Rotation paths and how fast each direction turns (deg/step):
Each turn is a multiple of 5 degrees from 10 to 175, or 0.
Each row of a path follows its step; steps can be skipped.
Rotation 1:
step 0: |  -7 |  11 | -10 |  10 |  -2 |  14 |  -6 |   4 |   4 |  -2 |  -5 |   4 |   0 |   2 |  -5 | -18 |   1 |   8 |   0 |   5 |  -7 |  -5 |   5 |   2 |  12 |  -7 |   2 | -11 |   4 | -11 |   5 |  -3 |   2 |  12 |  12 |  -3 | -15 |  -6 |   4 |   3 |   1 | -15 |   5 |   1 |   2 |  12 |  -8 |  -7 |  14 |  -1 |  -7 |   7 |  15 |   5 |  -3 |  -9 | -13 |  -8 | -10 |  14 |   3 |
step 1: |   6 |  -4 |   0 |  -1 |  11 |   8 |   0 |  -2 |  -1 |  -1 |   7 |  -5 |   1 |   1 |   7 |  11 |  11 |   6 |  -4 |   1 | -10 |  -7 |   4 |   2 |   6 |   4 |   6 |   9 |   0 |  14 |   5 |   1 |  16 | -16 |  11 |   1 |   5 | -14 |   0 |  -2 |  20 | -15 |  -3 |  -7 | -21 |   3 |  -4 |  -7 |   7 |  -5 |   3 |   0 | -10 |  -1 | -11 |  14 | -11 |  -7 |  -5 | -10 |  -2 |
step 2: |  -3 |   0 |  -4 |  17 | -15 |  14 |   2 | -13 |   1 |   0 |   2 |  -8 |   4 |  -6 |   3 |  -7 |  -4 |  10 |   4 |  11 |   4 |  10 |   7 |   0 |   2 |   1 |  -6 |   4 | -12 |  -2 |  -5 | -17 |   4 |  14 |   6 |   4 |  -9 |   0 |   1 |  10 |   5 |   0 |  -5 |   8 |  -8 |   0 |  -7 |  -5 |   1 |  -1 | -17 |  13 |  -8 |  23 |   4 |  -2 | -11 |   0 |  12 |   3 | -10 |
step 3: | -11 |   7 |   5 |   2 |  14 |   1 |   4 |  21 |  -5 | -14 |   5 |   9 |  -5 |   7 |   8 |  16 |  -3 |   3 |  -1 |   1 | -13 |  -2 | -11 |   1 |   6 |   6 |  13 |   2 |   5 |   2 | -10 |  -4 |  16 |   0 |  -8 |  -9 |  14 | -13 |  -7 |   4 |   6 |  -8 |   7 |   5 | -11 |  -1 |  -3 |   1 |   0 |  -3 | -14 |  12 |   9 |   1 |   8 |  -3 |  -6 |  -9 |   7 |   7 |  -6 |
step 4: |  13 |   3 |  -9 |   3 |  -4 |   1 |   2 | -10 |  16 | -13 |  -3 |  -8 |  -7 |  -4 |   2 |   4 |  13 |  -5 |  15 |  17 |  11 |  11 |  -7 |  -9 |   7 |  -1 |  12 |   9 |  -4 |  10 |  -4 |   3 | -15 |  -6 |  -7 |   2 |   1 |   7 |   1 |  -5 |  12 |  -7 |   4 |   8 | -10 |   2 |  -3 |  -7 |   6 |   5 |  -3 |   8 |  -7 |  16 |  -5 |  -7 |  -3 |   2 |  12 |   4 |   8 |
step 5: | -19 |   2 |   4 |  15 |   1 |   2 |  -3 |   3 |  -4 |  -5 |  -6 |  -6 |   3 |   4 | -16 |  -5 |  -7 |  -2 |  -6 |  18 |  -3 |   3 |  -7 |   2 |  14 | -11 |  13 |  -1 |  -9 |   9 |  -4 |  -3 |  -1 |  -4 |  -8 | -16 |   3 | -10 |  -8 |   7 |  -7 |   3 |   3 |  10 |  -6 |   1 |  -1 |   2 |  14 |   2 |  -3 |   2 |  11 |  -3 |   1 |   9 |   2 |  -3 | -12 |  15 | -19 |
step 6: |  -5 |  22 |  -7 |  -5 |   1 |   3 |   5 |  -2 |  11 |  -7 |  -8 |  -2 |  -6 |   0 |  10 | -16 |  13 |   6 | -10 |   8 | -12 |  -2 |  11 |  -3 |   7 |  -5 |  10 |  -6 |  10 |   6 |   2 |  -3 |   3 | -11 |  -3 |   2 |  -4 |   1 |   1 | -15 |  15 | -12 |   7 |  -6 |   3 |   4 |  -8 | -20 |   9 |   7 |   0 |   1 |  -1 |   2 |  -6 |  -6 |  -2 | -10 |  -1 |   2 |   7 |
step 7: |  -7 | -14 |   5 |  13 |  -5 |   6 |  -2 |  -1 |  -1 |  -2 |  -3 |  -3 |  -8 | -16 |  -5 |  -3 |  -5 |  -1 |  -2 |  12 |   5 |   5 |   2 |   6 |   5 |  -3 |   9 |   8 |  -9 |  -3 |   4 |   6 |   7 |  -1 |  13 |  -4 | -15 | -17 |  -5 |   5 |  13 | -14 | -16 |   2 | -23 |   8 |  -4 |  -8 |   6 |  -2 |   6 |   6 |  -9 |  -8 |  -1 |   2 |  -7 |   6 | -10 |  -6 |  -7 |
step 8: |  -3 |   8 |  -2 |   4 |   7 |  15 |   9 |   2 |   9 | -12 |   8 |  -1 |   9 |   3 |  20 |  -8 |  -8 |  10 | -12 |   1 | -13 |   3 |   9 |   0 |   7 |   0 |  -6 |   8 |  -2 |   7 |   5 | -17 |   6 |   4 |   3 |  -4 |   9 |  -5 |   1 |  -2 |  -2 |  -5 |   1 |   1 |   7 |   2 | -17 |  -2 |   6 |  -7 | -14 |   6 | -19 |  12 |   8 |  -2 |  -4 |   2 |  -4 |  11 |  -8 |
step 9: |   7 |   4 |   5 |   4 |  -1 |   4 |   9 |   7 | -11 |   1 |  -1 |   3 |   3 |  -4 |  10 |   3 |  10 |  10 |  13 |   5 |   6 |  13 | -11 |  -6 |   0 |   1 |   6 |   3 |   6 |   0 |  -9 |   4 |   9 |  -8 |  -2 |  -9 |  -6 | -14 |  -7 |  -7 |  11 | -13 | -16 |  10 | -12 |   3 |  -5 |  -1 |  -6 |   1 |  -7 |  26 |  11 |  -4 |   6 |  -4 | -14 |  -3 |  14 |  -3 |   5 |
|  0 |  1 |  0 | -1 | -2 | -2 |  4 | -1 |  3 | -2 |  0 |  0 | -1 | -3 |  1 | -1 | -2 | -2 | -8 |  1 | -1 |  2 |  0 | -2 |  1 |  1 | -2 |  1 |  2 |  1 |  0 |  3 | -3 | -1 | -3 | -1 | -4 | -1 | -3 |  2 |  0 |  3 |  2 |  2 | -1 |  1 | -1 | -4 | -1 | -1 |  4 |  0 |  1 | -3 | -1 | -2 |  2 |  0 | -4 |  2 | -1 | : 45
Rotation 2:
step 0: |   6 |   3 |  -7 | -10 |  -2 | -20 |   2 |  16 |  -2 |  -4 |  -3 |  -2 |  -6 |   9 |  -8 |   2 |  -7 |   1 |   1 |   8 | -10 |  11 |   9 |   8 |   6 |   3 |   1 |   7 |  -8 |  16 |   4 |   5 |  15 |   8 |   2 |  -6 |   0 |   8 |   5 | -16 |   3 |  -7 |   0 |  -4 | -15 |  -8 |   2 |   2 |  -8 |  -2 |  -8 | -11 |  -8 |   7 | -12 |  -5 |  13 |  -4 |   1 |  -3 |   1 |
step 1: |   3 |  -2 |   5 |   1 | -10 |  -8 |  -4 |  -6 |   2 |  -4 |   5 |  26 |  -3 |  -2 |   3 |   5 |  -9 |   7 | -19 |  -2 |  -1 |  -3 |   0 |  13 |   2 |  -9 |   2 |   3 | -13 |   4 |  -5 |  -5 |  -7 |  -5 |  -5 |   8 |  10 |  -1 |   2 |  -9 |   5 |  -7 |  -2 |   9 |  -9 |  -2 |  11 |   4 |  -5 |  -5 | -10 |   1 |  -4 |  -2 |   9 |  17 |   0 |  -8 | -11 |  11 |  12 |
step 2: |   5 |   4 |  13 |   3 |   5 |   3 |   2 |  -7 |  -4 |  -4 |  -9 |   1 | -15 |  -8 |   9 |  -4 | -13 |  -7 |  -6 |  15 |  -4 |  -3 |  -7 |  11 |   6 |  23 |   0 |   7 |   2 |  12 |  12 |   3 |   0 |  11 |   7 |  15 |  -4 |   2 |  -3 |   6 | -14 |  -1 |   0 |  -7 |   3 |  -9 |   4 |  -4 |  -3 |   5 |   2 |  -4 |  -9 |   4 |  -6 |  14 |   2 |   7 |   3 |  14 |   3 |
step 3: |   4 |   7 |  -6 |   4 |   9 | -10 |   0 |  -2 |  -3 |  -6 | -10 |   3 |   4 |   0 | -10 |  10 |  -1 |   7 |   2 |  -7 |  -3 |  -5 |   2 |   4 |   2 |   4 | -11 |  13 |  10 |  18 | -13 |   3 | -15 |  14 |   2 |  -9 |   8 |   2 |   7 |  -8 |  10 | -11 |  -5 |   1 |  10 |   3 |   0 |  -8 | -11 |  -4 |  14 |  -9 |  -2 |  -2 |  -5 |   7 | -16 |   8 |  -2 |   6 |  10 |
step 4: |  -6 |   7 |   0 |  12 |  -6 | -10 |  -2 | -10 |  -6 |  -4 |  -8 |   9 |  -2 |   6 |  -3 |   1 |   9 |  -4 |   0 |   2 |  -2 |   9 |  18 |   2 |  -1 |   9 |  -1 |   0 |  -7 |   1 |  14 | -13 | -12 | -10 |  -5 |  -9 |  -9 | -12 |  13 |  -1 | -17 |  -5 | -10 |  -5 |  13 |  -4 |   4 |  -4 |   1 |  -1 |   5 |  -4 |   3 | -11 |  -7 |   2 |  11 | -14 |  -4 |  11 |   5 |
step 5: |  13 |   3 |  -3 |   5 |  -3 |  14 |  -1 |   2 |   9 |   0 |  14 | -14 |   5 |   8 |   3 |   0 |  -5 | -16 |  -4 |   1 |   3 |  -1 |   0 |   4 |  -1 |   1 | -18 |  -2 |   0 |  16 |   0 |  -5 |   3 |   1 |   3 |  -3 | -11 |   6 |   9 |   1 |  -2 | -23 |   6 |  -1 |  -2 |   6 |   1 |  -3 |   8 | -15 |  -1 |   0 |  -3 |  -3 |  -4 |   1 |   4 |   0 |   5 |  14 |  20 |
step 6: |   3 |  -1 |  -8 |   6 | -10 | -15 | -12 |  -3 |  -5 |   2 |   2 |  -7 |  -1 | -15 | -18 |  -2 |   8 |  -3 |  -5 |   5 |   8 |  -4 |   1 |  11 |   5 |  -4 |  -2 |  -9 |   3 |   6 |   4 |  -4 |   4 |  -1 |   5 |  17 |  15 |  -3 |   7 |  -5 |  -2 |   8 |  -9 |   3 |   5 |   4 |  -3 |   9 |   9 |  -8 |  12 |   2 |  -4 |  10 | -13 |  -9 |  -2 |   1 | -11 |   9 |  16 |
step 7: |  -2 |  -4 |   2 |  -6 |   8 |  -3 |   5 | -10 |  -5 |  -9 |  20 |  -4 |   0 |  -3 | -16 | -10 |  -2 |   1 |   2 |  -6 |  -5 | -11 |   3 |   5 |   5 |  -3 |  -4 |  16 |   3 |  19 |  -2 |   5 |   5 |   6 |  -9 |  -3 |  -9 | -14 |  -1 |   6 |  -8 |   8 | -10 |  -5 | -13 | -11 |   7 |  -1 |  -1 |   1 |   1 |   7 |  -9 |  -8 |   0 |  -2 |  16 |  -9 |  -6 |   2 |  10 |
step 8: |   1 |   6 |  -7 |   5 | -16 | -12 |   5 |  11 |  -9 |   8 |  -1 | -10 |   9 |  -7 |   4 |  -1 |   0 |  -1 |  -9 | -12 | -17 | -16 |   2 |  -4 |  -1 |  -2 |   0 |  12 |  -2 |   9 |  19 | -12 |  -2 |  -2 |  -3 |  -3 |   6 |  -1 | -11 |   5 |   1 |  -5 |   9 |  -5 |  -7 |  -4 |  -9 |   3 |   0 |   5 |  -4 |   2 |  -2 |   2 |  -1 |  14 |  -6 |   5 |  -8 |   2 |  17 |
step 9: |  13 |  -5 |  -6 |   1 |   4 | -13 |   5 |   1 |  -4 |  -1 |  -8 |   3 |   7 | -10 |   5 |   1 |  -2 |   1 |  -1 |  14 |  11 |   0 |  -2 |  -7 |  15 |  -6 |  18 |   4 |  10 |  13 |  -7 |  -7 |   0 |   3 |  11 | -12 |   4 |  -2 |   5 |  10 | -17 |  -3 |   7 |   5 |   5 | -17 |   7 |   8 |  -6 |  -2 | -15 |  -1 |   1 |   6 |  -6 |  -4 |   3 |  -7 |   2 |  11 |  11 |
| -1 | -3 |  1 | -3 |  1 |  0 | -1 |  0 | -1 | -3 | -1 | -2 | -1 | -2 | -6 | -3 |  2 |  2 |  5 |  1 |  0 |  0 |  0 |  2 | -1 |  2 | -1 |  4 |  3 |  2 |  0 |  1 | -2 |  3 | -1 |  3 | -2 | -3 | -1 |  0 |  0 |  2 | -2 |  2 | -1 |  3 | -5 | -1 |  1 |  1 |  3 |  0 |  1 |  0 |  1 |  2 | -4 | -1 | -1 |  1 | -4 | : 90
Rotation 3:
step 0: |  -2 |  16 |  -6 |  -9 |  -9 |  10 |   8 |  15 |  11 |   2 |  11 |  -4 |   6 |   8 |   3 |  -4 |   1 |   2 |  -6 |  -2 |  -9 |  -9 |  -1 |  10 |  10 |   6 |  13 |   1 |   5 |  16 |  -3 |   6 |   2 |   4 |   0 |  -8 |   5 | -10 |   2 |  -2 |   1 | -15 |   7 |   7 |   5 |   9 |  -7 |  -5 |  -3 |  -2 |   6 |  10 |   9 |  -1 |   5 |   0 |  -6 |   3 |  13 |   3 |   6 |
step 1: |   0 |  -5 |  14 |  -4 |  -4 |   8 |  -2 |  13 |  -6 |   0 |  -6 |   3 |  -7 |  -4 |  19 |  -7 |   0 |   9 |  -6 |  -1 |  -1 |   7 |   6 |  -4 |  -4 |  -9 |  -1 |  -8 |  -1 |   5 |   1 |   8 |  17 |  -1 |  -1 |   1 | -12 |  12 |  -5 |   6 |  -8 |  -5 |   4 |   2 | -12 | -11 |   0 |   9 |  -3 | -15 |   2 | -10 |  -1 |   5 |   1 | -18 |   1 | -11 |   7 |   2 |   4 |
step 2: |   1 |  13 |   1 |  -4 |  -5 |  -4 |  -9 |  -2 |   0 |  -7 |  -4 | -14 |  10 |  -7 |  -9 |  10 |  -5 |   6 |  -1 |   8 |  -5 |  -1 |  -8 | -14 |  -4 | -20 |  14 |  -2 |   9 |  14 |   3 |  -3 |   0 |   5 |   7 |  10 |   2 | -16 |  -7 |  -2 |  -4 | -10 |   0 |  -4 |  10 |  -1 |  -1 |  13 |  -2 |   1 | -12 |   3 | -11 |  -5 |  -2 |   2 |   0 |   3 |   7 |   2 |   7 |
step 3: | -10 |  -1 | -10 |  -8 |  -4 | -10 |  -6 |  18 |  -3 |  14 |   4 |  -9 |  12 |   8 |  12 |  -3 |   1 |   5 |  -1 |   1 |  -1 |   2 |   2 |   1 |   1 | -14 |  -9 |   3 |  -6 |   4 | -13 |  -5 |  -2 | -10 |  -6 |  -6 |  -2 |   1 |  -3 |   5 |   2 | -18 |   3 |   9 |  -6 |   9 |   0 |  -4 |  -1 |   1 |  -5 |  -2 |   3 |  12 |   4 |  -7 |  -8 |   4 | -18 |  -2 |  -5 |
step 4: |  -3 |  -9 |   7 |  -5 |   8 | -11 | -14 |  -5 | -16 |   0 |  -1 | -11 |   8 |   2 |  -8 | -13 |  -9 |   0 |   3 |   6 |  -5 |   4 |  -9 |  -6 |   0 |   5 |  11 |   3 |   9 |  -1 |   5 |   6 |  -4 |   7 |   4 |   3 |  -7 |  18 |   4 |  -9 | -22 |   4 |   3 |   6 |  -3 | -15 |  -1 |   5 |   4 |   1 |  -3 |   6 |  -5 |   1 |   2 |  -6 |  -9 | -13 |  -5 |   0 |   3 |
step 5: |  -8 |   5 |  -8 |  -3 |  10 |   0 |   4 |  10 | -13 |   1 | -10 | -13 |   3 |  -6 | -16 |   1 |  12 |   0 |  10 |  -3 | -11 | -11 |  15 |  -2 |   5 |  -9 |  10 |   3 |  -7 |  15 |  -9 |  -3 |  -2 |  10 |   2 |   0 |   8 |  -5 |   7 |   0 |   8 |  -4 |  -6 |  -6 |   9 |  -1 |  -5 | -14 |   2 |   2 |  -1 |  -5 |   7 |  -3 |  11 |   4 | -11 |   4 |   3 |   6 |   3 |
step 6: |  -8 | -12 |   0 | -11 |   0 |  -7 |  -3 |   2 |  -6 |   6 |  11 |   3 |  -6 |  -2 |  13 |  -9 |  -3 |  -8 |   7 |  -3 |  12 |   3 |  23 |  -2 |   5 |  16 |  -2 |   5 |   0 |   7 |   7 |  -2 |   2 | -16 |   4 |   9 |  -1 |   5 |  -7 |  -2 |   0 | -17 |  -8 |   3 |  -3 | -10 |   3 |   7 |   3 |   0 |   3 |   3 |   7 |   5 |  11 |  -7 |   6 |  -5 |  -2 |   4 |  11 |
step 7: |   6 |  -4 |  -2 |  -6 |   7 |   5 |  -5 |  -2 | -10 |  -7 | -10 |  -6 |  11 |  -4 |   4 |  14 |  -3 |  14 |  -6 |  -2 |  -2 |  -7 |   2 |  -1 |   6 |  14 |  12 | -13 |  11 |   9 |   1 |  -5 | -13 |   1 |   3 |  -3 | -11 |  -4 |  12 |   1 |   1 |   9 |  -1 |   5 |   8 |   5 |   5 |   5 |   4 |  -6 | -13 |   5 |   1 |  -6 |   5 |   0 |  -2 |  -6 |  21 |  -7 |  12 |
step 8: |  -7 |  -2 |   3 | -11 | -11 |   8 |  -2 |   9 |   7 |  -7 |   1 |  -5 |   1 |  -5 |   3 |  -6 |   6 |   5 |   2 | -17 |   5 |  -2 |  15 |   6 |  13 | -13 |  -5 |  -2 |   9 |  -5 | -17 |  -6 |   5 |   5 | -10 |   0 |   7 |  -4 |  -1 |   0 |   7 |  -8 |   4 |   2 |   1 |   0 |  -9 |   0 |  -5 | -19 |   6 |   5 |  -4 |   6 |   6 |  12 |  -2 |   0 |  -4 |   6 |  12 |
step 9: |   9 |   4 |   1 |  -4 |   2 |   1 |   0 |  -3 |  -5 |   1 |   1 |  -9 |  11 |  10 |   1 | -20 |  -1 |  10 |  -4 |   2 |   5 |  -3 |   1 |  -7 | -13 |   7 |  11 | -10 |   1 |   5 |  14 |  -9 |   3 |  -9 | -11 |  -5 |  -5 |   3 | -17 |   3 |  -5 |   4 |   3 |   1 | -15 |  -8 |  -5 |  21 |  -8 |   0 |   2 |   2 |   1 |  -3 |  -4 |  -2 |   3 |   3 |  -2 |   0 |  17 |
| -4 | -2 |  1 |  1 |  1 |  0 |  1 |  0 | -2 | -4 | -1 |  0 | -4 | -3 | -1 | -2 | -1 |  3 | -2 |  1 | -4 | -2 | -4 | -1 |  1 |  0 | -1 | -3 | -2 |  1 | -1 | -3 |  1 | -1 |  4 |  3 |  3 | -1 |  0 |  4 | -2 |  4 | -1 |  1 |  1 |  1 | -1 | -1 |  2 | -1 | -2 |  3 | -4 |  0 |  2 |  4 |  0 |  0 |  2 |  1 | -1 | : 130
| -1 |  2 |  0 |  2 |  0 | -4 | -1 | -1 |  1 |  0 | -2 | -2 |  0 |  1 |  4 |  3 |  2 |  0 | -4 |  0 |  3 |  4 | -1 | -1 |  5 | -4 | -1 | -2 |  0 | -1 | -3 | -2 | -2 | -2 | -3 |  1 | -2 |  0 |  1 | -2 |  3 |  1 |  0 | -2 | -2 |  0 |  0 |  4 |  0 |  0 |  1 |  4 | -6 |  0 | -1 |  1 | -1 |  1 |  1 |  0 |  2 | : 65
| -1 |  0 |  1 |  0 | -2 |  1 | -5 | -1 | -5 | -2 |  0 |  1 |  0 | -1 |  3 | -3 | -2 | -2 |  1 |  2 | -1 |  2 | -3 | -2 |  0 |  1 |  1 |  1 | -1 | -1 | -4 |  1 | -1 | -1 |  3 | -3 |  2 |  2 |  4 | -1 |  3 |  3 |  0 | -2 | -1 |  3 |  0 |  1 | -5 | -1 | -1 | -6 |  0 | -2 | -1 |  0 |  1 | -4 |  3 | -1 |  2 | : 125
